The rows below come in pairs that one turn or mirror swaps. Which row does each named row swap with?
The rows were stretched afterwards, more along some directions than others.
dezag: [ 31 -28 -12  -8  -2  17  11   4  14   7  29 -14  -9  16  28   6  -9 -23
 -14 -15]
dasul: [ 16  -8   8  -1  -1  28   1  -1 -13  20  -1   3   6  14   7  10  -8 -16
  -7  -3]
pabap: [ 30  -8   3   0 -15  14  14   7  -3  14  10 -15  18  16  22   6 -24 -22
 -11 -22]
tob: [ 27  -5  -7   6   3  17  -3  -6  -4  15   5  -4  -2  -5  17  35 -10 -24
 -11  -5]
Mak: [ 16 -18  -2 -13 -14   9  18  13  34  -1  17 -10 -11  -2  11  14  -5  -1
 -21   3]
Sos: [  3  -3 -12   2  10  10   7   6  14  -6   1  -1  -6   5  16  16   8 -15
 -33  -1]
tavo: [ 36 -14   3  -6 -19  19  13  17   8   8  23 -17  10  -1   5  19 -20 -12
   9  -5]
zil: [ 39 -26 -14   7 -11  24   4  -5   1 -13   8  12 -12   3   6  16 -10  -2
 -16  -1]
Bunik: [ 29 -24   8   4 -12  22  13   4   1  13  24 -13  -5   2  17  35 -25  -7
  -4 -27]
mebu: [ 23  -1   2  -6  -5  28   8   5  10  21   2  -9  11   3  21  26 -12  -8
  -4 -16]
Gid: [ 22 -11  -2  -5 -13  15  18  13  12   0  19  -5  16  -5  -3  12   3  -7
  -4  -3]
gozef: [ 37 -16  -5   2  -3  19  -4   7  10  -3  16   2 -10   7  18  17 -26  -8
  -1   0]
sive: [31  1 -5  1 -5 24  4 -4 23 -2  9  8  2  6 13  2  6 -5  3  8]
kivo: [ 33 -27   4  -1  -5  -3  12  -4  10   9  15   5 -12  10  24  16 -11 -14
  -5 -18]
rulol: [ 50   3  -4  -8 -18  19  23  15   9  14   4  -5   1  12  11  20 -17  -6
  -6  -1]
Guv: [ 44 -24  -1   7  -8  25  14   4  15  -7  16   1  -7  10  21  24   2 -10
 -22  -2]
silu: [ 39 -12  -5  -3  -6  15  17   1  23  -2  20   4 -13  21  41   6   3 -10
   4   7]
gon: [ 26  -7  -3   4 -14   0  11  -3  12  -7   5   5   5  10   2  -1  -5  -2
   1   8]
rap: [ 31  -3  -4   3  -3  24   2 -11   3  19  -7   4   9  11  16   9 -14 -18
 -13 -18]
nakir: [ 53   0 -12  -4 -18  17  18  12  11   8   3  -2   6  15  11   7  -6 -13
  -8 -12]
kikul: [ 29 -19   1   8   6  12   6   0  -4   9  10  -7 -16   5   1   9  -1 -16
 -11  -7]
vegub: [ 37 -14   0  13 -15  15  10   2  15  -3  26  -5   2 -11  20  21  -8 -18
  -6  -4]
Ger: [ 32 -20   1  -2 -14   4  23  -6  11 -10  33  -5  -3   2  33  12 -12 -16
   6   5]
Korad: [ 49 -22   9   4 -17  17  18   4  15  -7   6   6 -13  14  27  15 -19  -4
 -10  -4]
nenuz: [ 23  -5   3   3  -4   3  21  11   3  10   1  -5 -13   2  12  23  -5 -12
 -28  -5]
toze: [ 26  -4  -1   7  -2  21  -9   5  -4  17  10  -6  -2  -6  15  18  -9 -31
  -7 -19]
ponaf: [ 24 -14  -2  -7 -15  23  18   4  30 -16  10   1 -12  12  24  13  -8   6
 -22  17]
piti: [ 10   3  -4 -15  -7  18   7   0   5  -3  15  -7  -5   3  33   3 -16 -18
  -8   3]
sefi: [ 27  -9  -6 -10 -12   6   7   5  19   1   0  -1 -13  23  28  -3 -11  -5
   6   4]
dit: [ 33 -12  -1  -2 -15  14  18   8  -1  14  -2 -14   6  22  17  20 -15  -2
 -10 -13]
Vup: [  7 -10  -6 -13   0  11  13   0  22   1  13  -8  -8  12  25  16 -16 -13
 -15   7]
Vagen: [ 24  -2   2  -3   4  13   8  -5  15  10  16  13  -9   6  35   5  12 -29
  -7   6]
zitup: [ 35  -3   8   2   4  21   0   5  -5  25   9   5  -3  19  24  18  -3 -22
  -3  -6]
zal: [ 23 -12  -9  -3  -1   6  13   1  26 -16   0  15  -3  13  22   1  10   0
 -17  16]
ran: [ 34 -22  -3  -7 -20   9  18  23  16  -2  28 -11   0  -8  25  13  -9  -5
  -5 -10]
Luziv: [ 19 -20   7   6  -6   7   9 -10  -8  10  20 -10   0   0  25  12  -5 -25
   9 -18]
lev: [ 11  -4  -9  -9   7  13  12   9   5   5  20  -5 -22  -3  20  13   4 -20
  -9  -4]
Vofes: [ 30   2  -8   4 -19   9  21  12   6 -11  -8   5   4  -7  14   9 -20   5
  -9  -3]
feki: [ 37   0   1   9 -14   7   5  10   0  15   3   5  -4  -2  37  20 -14 -12
   6  -6]
roru: [ 18  -3   3  11  -2   1   3   6  -1   0 -14   2   0   4  23  19 -17   0
   1  -8]
depe: [ 30  -4   7   0   1   3   8   1   6   6  16  -4  -5   5  40  13  -2 -12
  -4   0]
vikod: [ 20   7   5   3 -10  -4  10  -2   4  -3 -16  10   6  12  16  11 -12   1
  -4   0]
nus: [ 54  -5 -17  -5 -13  30  13   9  11   1  18 -11 -11   0   9  18 -14  -9
  -6  -8]
Duvub: [ 40 -17 -12   6  -5   9   8  10  14 -13  17 -13 -14   2  19  24 -20 -12
 -16 -13]
pabu: [ -1 -23   4 -16   3  10  21  -4  24  -3  25  -1  -5   8   7  10   5  -9
  -6   4]
vuf: [ 33  -8  -4   1  -8  22   9   6   5  -5   0  -8   3  24  11  17 -27  -5
  -4 -13]
vegeg: [ 12 -11  -8  -5 -11  21   1  13   7 -11  -3  -4 -10   5  21  20 -12   3
 -22  -1]
kadib: [ 35   1 -18   7   4   7  -5  -1   3  15  -1  -2  -1  15  23   2   5 -19
 -13 -16]
bovu: [ 32  -9   4  -1 -12  20  21   4   5 -14  19   1  12  -1   8  13 -20  -9
 -10  -6]
puz: [ 31  -7   4   0 -10   6  32   7  14 -11  19  -2  -6  11  24  -9  -7  -1
 -11  -5]
gokav: [  4  -4  -1   0   0   9  11  -1   0  -5  23  -1  -7  -7  38  17   2 -19
  -6  -1]
sak: [ 15 -14  -2   5  -8   5   5   0  19  -4   3   0 -12   1  12  20   2  -4
  -1  14]

dasul pairs with vikod
ran pairs with nus
pabap pairs with vuf
tavo pairs with nakir
kikul pairs with kivo
Gid pairs with rulol

